(in the rows, 128 means zero)
One turn moves every row onto another: examples first, then more rows asked
Fis: [182 121 142 117 144 133 118 118 113 143 131 107 144]
sas: [118 117 144 153 151 132 122 100 109 121 120 120 132]
dod: [134 134 133 136  88 125  92 135 107 155 136 121 147]
tosi: [153 150 144 112 114 147 133 138 129 120 109 140  96]
Kag: [172 122 134 122 132 149 132  95 122 115 105 143 118]
purez: [160 114 120 111 147 121 118 120 126 104 111 112 140]
bifeb: [140 122 131 117 105 112  91 123 109 151 133 108 152]
tosuz: [159 128 144 114  92 142 120 161 123 121 115 148 118]
luko: [137 126 167 133 110 128 127 113 110 168 139 138 107]
tilu: [171 119 123 112 138 137 109 131 134 140 134 107 147]
Dipa: [164 138 128 120 133 137 125 133 100 150 124 111 163]
fibem: [138 128 160 147  97 136 115 110 109 157 141 148 108]
fevol: [169 138 139 133 131 164 128 138 100 155 124 130 126]
kip: [128 111 138 148 113 108 104 104  90 149 131 115 134]
Gifo: [123 116 118 138 106 111 103 133 126 134 148 105 145]
Voz: [157 138 155 115 102 145 134 159 128 128 113 148 127]
natek: [171 146 116 114 136 141 134 133 125 138 123 117 152]
kufi: [129 106 133 157  92 116 109 137 116 118 132 153 116]
fes: [139 129 107 128  85 125 113 148 139 138 128 132 125]
Mulif: [177 137 154 127 125 128 137 104  84 130 117 120 126]
Pil: [127 126 130 132 101  91 135 130 125 100 113 135 118]
ralal: [128 113 156 140 156 131 123  98 119 116 126 126 137]
segir: [148 124 155 140 121 133 128 121 109 167 141 136  94]
tenuf: [165 132 139 129 147 127 154 134 111 130 106 134 105]
suf: [136 130 154 158 101 142 115 102 114 145 133 146 102]
somus: [134 122 123 132 102 102 134 116 147 111 111 144 146]
mamo: [143 124 116 127 105 106 133 109 133 105  97 138 144]
Zonok: [122 124 126 133 103  92 134 125 139 106 110 132 131]
fam: [132 148 135 166  84 140 119 141 111 134 125 129 128]
Fufa: [155 112 153 157 144 124 136 103 106 104 119 136 128]
vazel: [148 113 158 148 157 123 133 104 109 114 124 131 131]
Folo: [101 128 140 141  95 124 110 117 110 130 111 124 107]
renu: [156 148 146 109 108 152 137 144 133 122 107 144 115]
Zumo: [127 117 140 130 112 102  91 119 115 106 140 118 115]
Niku: [171 145 114 131 137 132 133 125 150 117 124 128 113]
nale: [139 125 113 141 105 127 112 141 124 156 147 113 154]

segir moves to sas
tilu moves to nale
Now find these:
dod moves to Fis
luko moves to ralal
fam moves to Mulif
Pil moves to tosi
Kag moves to kufi
kip moves to purez
vazel moves to Zonok

